The same turns and mirrors carry the whole set onto itself and the rows of a family onto each other. Which other rows belong to the same family as each row named below? List them in the order they appear above.
These 18 rows form 3 families of 6 rows each.
j_37: -24.8; 0.3; -8.3; -10.3; 10.0; 27.5; 11.1; 28.2; 40.1; 8.5; 16.1; -0.9; -13.8
j_504: -11.4; -40.3; 20.3; 30.3; -46.5; -22.0; -7.7; 19.8; 7.1; 15.4; 22.4; -1.1; -5.4
j_727: -34.7; 10.7; 26.4; 11.0; 5.0; -34.2; -0.2; -0.7; -20.1; -7.7; -14.1; -18.9; -47.9
j_771: -25.8; 19.0; 21.8; 7.3; 0.3; -37.3; 9.0; 9.1; -12.3; -11.6; -1.1; -22.2; -53.4
j_699: -7.0; 4.6; -11.4; 23.3; 36.3; 8.1; -28.6; 14.6; 6.9; 8.8; -1.3; -24.2; 19.5
j_367: -5.3; 15.3; -1.5; 19.3; -20.1; -38.1; 13.9; 3.5; 25.1; 25.0; -50.5; -20.8; -18.3
j_78: -17.8; 1.4; 13.5; 0.9; -44.1; -5.2; -6.5; -30.7; -4.3; -2.8; 14.4; 4.9; 30.7
j_990: -22.0; -4.0; 6.7; -16.5; 17.8; 16.5; 10.0; 1.9; 55.7; 5.3; 15.6; -8.0; -10.7
j_871: 0.6; 15.4; 4.7; 11.1; -14.5; -56.1; 8.3; 0.1; 24.3; -1.5; -44.2; -18.8; -6.4
j_277: -19.2; -10.0; -3.5; 25.7; 42.1; 10.2; -21.7; 7.4; -2.7; 10.0; -2.7; -19.9; 12.7
j_641: -6.5; -29.6; 14.0; 31.4; -49.3; -21.9; -19.1; 14.8; 14.6; 32.1; 19.0; 1.2; -7.0
j_849: -23.5; 11.8; 16.7; 2.6; 5.7; -43.2; 20.0; 17.2; -14.0; -7.3; -3.1; -29.6; -43.8
j_716: -7.0; 10.3; -10.5; 23.2; 29.5; 14.9; -34.9; 11.5; 13.1; -4.0; -6.6; -17.5; 10.7
j_411: -30.2; -7.7; -7.1; -10.0; 8.9; 22.3; 8.2; 12.8; 51.7; 1.5; 12.3; -3.9; -18.6
j_38: -18.1; -38.2; 19.4; 25.2; -54.0; -11.3; 2.9; 20.1; -1.9; 18.0; 16.5; -6.8; -1.2
j_86: -4.7; 13.7; 5.8; 11.4; -17.0; -43.6; 18.3; 1.1; 23.7; 9.8; -52.3; -25.2; -3.0
j_483: -8.9; 13.2; 25.8; -4.9; -33.9; -9.8; 11.2; -26.0; -2.5; 16.0; 26.6; 11.5; 23.9
j_833: -18.2; 14.4; 15.3; -2.0; -40.1; -4.6; -0.2; -24.7; -12.8; 10.2; 14.3; 11.8; 29.6

The rest of the family of j_86: j_504, j_771, j_699, j_411, j_833
The rest of the family of j_483: j_727, j_367, j_990, j_277, j_641

The same turns and mirrors carry the whole set onto itself and the rows of a family onto each other. Which other rows belong to the same family as each row named below? List them in the order they appear above.
These 40 rows form 10 families of 4 rows each.
j_392: 15.4; 12.8; 49.3; -10.7; 2.5; -3.0; 16.9; -14.6; 2.0; 13.3; 1.6; 19.6; -7.1; -23.8
j_360: 2.5; -26.7; -21.6; -26.6; 27.8; -31.1; -14.3; 17.4; -13.7; 17.2; -19.0; -26.1; 47.1; -2.2
j_259: 16.5; -27.1; -12.9; -24.5; 13.2; -3.8; -25.5; -12.4; -27.1; 37.4; -0.6; -10.1; 43.2; -53.8
j_300: 6.0; -14.4; -0.2; 45.0; -1.7; 23.9; 6.8; -10.4; 0.5; 4.1; 27.1; -13.6; -0.7; 10.7
j_331: -1.0; -31.4; -6.2; -38.0; 14.5; -24.4; -29.9; 9.8; -18.5; 0.9; -7.1; -29.8; 49.7; -16.6
j_822: 28.0; -8.1; -11.7; -32.6; 1.7; -9.1; -25.6; -11.1; -31.4; 45.3; -3.4; -2.8; 46.5; -36.8
j_642: 1.8; -34.4; -2.3; -29.6; 17.9; -29.5; -18.4; 23.2; -8.5; 9.8; 1.1; -21.3; 63.8; 0.5
j_681: 3.2; 0.5; 2.6; 38.4; 12.0; 40.0; 16.4; -12.4; 1.9; 14.6; 24.8; -0.6; 4.3; -1.1
j_773: 26.8; -24.7; 0.3; -20.6; -0.3; -10.6; -16.7; -13.4; -36.8; 15.1; 7.9; -6.1; 65.5; -46.7
j_456: 17.8; -4.1; 15.2; -31.0; 0.6; 7.2; -21.7; -8.9; -35.0; 23.9; 5.1; 0.3; 39.7; -62.4
j_848: 7.9; -3.0; -4.7; -6.4; -5.2; -14.3; -28.2; 16.9; -44.6; 20.3; -1.9; -26.0; 46.2; -50.0
j_978: 19.6; -18.9; 6.5; 38.2; -15.1; 14.9; -6.3; -22.9; -3.3; 7.3; 40.6; -6.0; -1.4; 4.8
j_570: 39.9; 5.7; -2.2; -26.6; 7.0; -18.0; -20.7; -21.2; -22.2; 24.8; 3.9; -12.7; 57.4; -43.2
j_766: 24.3; 11.7; 19.3; 14.6; 0.0; -9.6; 14.5; -8.3; 17.8; 35.5; 3.2; 8.5; -18.9; -2.6
j_692: -9.9; -19.7; -2.9; -21.4; 27.8; -15.5; -18.9; 14.2; -16.6; -4.1; -8.7; -28.1; 69.1; -21.7
j_454: 1.4; -21.1; -14.5; 28.3; 34.9; 19.9; 17.2; -13.8; 16.1; 10.7; 23.4; -11.7; 8.7; 12.5
j_942: 33.2; -6.5; -24.0; -30.1; -2.4; 0.4; -22.7; -16.3; -31.9; 36.9; 7.4; -5.4; 57.5; -13.3
j_927: 6.1; -10.0; -10.1; -31.0; 5.4; 0.9; -26.7; 4.7; -11.9; 30.3; -14.6; -7.5; 57.3; -51.4
j_522: -15.7; -7.0; 10.9; 42.8; 10.1; 15.8; 11.5; -5.7; 22.5; 15.4; 27.9; -2.8; 4.5; -5.1
j_298: -0.6; -16.6; 9.3; 33.0; -2.7; 17.2; 6.1; -22.7; 15.5; 13.7; 43.3; -7.2; 15.1; 17.8
j_650: -5.9; -22.2; -4.8; -36.9; 18.3; -45.4; -26.5; 12.0; -11.3; 11.2; -11.5; -20.3; 38.0; -4.5
j_589: 12.2; -19.3; 11.2; 22.4; -9.4; 14.8; 12.1; -28.7; 13.3; 4.4; 29.5; -5.3; -9.1; 14.7
j_885: 11.3; 3.5; -4.0; 23.7; 9.5; 6.1; 13.3; -7.9; 28.2; 29.8; 2.9; -10.0; -14.8; 13.0
j_829: 21.3; -40.7; -14.3; -14.4; 21.6; -30.1; -1.4; 21.9; -15.7; 20.6; -4.6; -16.2; 64.5; -21.6
j_83: -3.0; 21.7; 46.6; 11.7; -0.7; -0.5; -4.3; 10.2; 4.7; -9.6; 5.8; 1.0; 0.7; 13.8
j_573: -7.4; 5.9; 36.9; -1.5; 7.8; 0.2; 7.0; -3.1; 26.3; 7.3; 17.5; 20.1; -12.0; -7.6
j_296: 7.0; -18.7; -16.3; -21.3; 30.9; -29.8; -16.2; 0.8; 0.2; 0.9; -10.8; -44.0; 54.2; -11.9
j_606: 20.3; -17.3; 3.1; 19.5; 6.7; 24.2; 25.9; -14.2; 20.2; 11.4; 32.6; 7.3; 4.6; 14.3
j_305: 21.8; -12.9; -11.8; -33.1; -7.9; 0.0; -36.1; -9.8; -22.6; 21.8; 4.4; 8.4; 61.1; -34.1
j_872: -0.6; 25.1; 37.4; 13.2; 8.3; 0.7; 4.7; -6.0; 12.7; 3.9; 18.2; 16.8; -2.7; 13.5
j_342: 15.1; 0.9; 37.0; 19.6; -15.5; 7.8; 33.7; -2.6; 9.4; 2.5; 4.6; 15.9; 0.3; -11.0
j_16: 1.8; 16.6; 50.7; 19.0; -7.5; -2.0; 6.1; 4.7; -2.8; 1.0; 7.5; 8.1; -10.4; -7.3
j_797: 3.6; 27.1; 35.8; -0.9; -2.4; -1.4; 7.0; 10.7; 7.0; -0.9; 29.2; 10.1; -11.9; -15.5
j_230: 13.4; -19.2; -7.5; -25.3; 37.1; -21.5; -0.3; 25.1; -20.0; 11.8; -23.1; -15.2; 58.1; -13.7
j_635: 12.2; -17.7; -18.3; -1.3; 3.0; -15.5; -11.4; 27.3; -39.7; 5.4; -9.3; -38.6; 51.9; -26.4
j_343: 1.2; -6.0; 46.4; 16.4; 3.4; -9.0; 23.8; 0.8; 4.1; -0.1; 7.3; 7.1; -16.2; -14.3
j_224: 4.8; -37.0; -16.9; -5.0; 40.4; -14.6; 1.0; 25.1; -19.2; -7.3; -0.4; -28.4; 53.4; -5.1
j_278: -0.9; 12.5; 44.3; 6.6; -14.3; -6.4; 8.0; -9.0; 13.4; -8.0; 8.0; 23.3; 4.1; 4.7
j_946: 14.4; -13.5; -9.9; 20.8; -0.8; 18.5; 19.3; -0.6; 10.9; -5.4; 43.3; -16.7; -7.5; 7.4
j_80: 30.8; -7.6; -10.5; -26.4; 8.2; -8.1; -27.1; -0.9; -38.5; 20.6; 11.7; -2.6; 68.3; -23.2

The rest of the family of j_570: j_296, j_797, j_946
The rest of the family of j_278: j_642, j_298, j_305
The rest of the family of j_692: j_773, j_573, j_606
The rest of the family of j_635: j_848, j_766, j_885
The rest of the family of j_224: j_392, j_456, j_454
The rest of the family of j_230: j_259, j_681, j_343
The rest of the family of j_829: j_927, j_522, j_342
The rest of the family of j_80: j_331, j_589, j_872

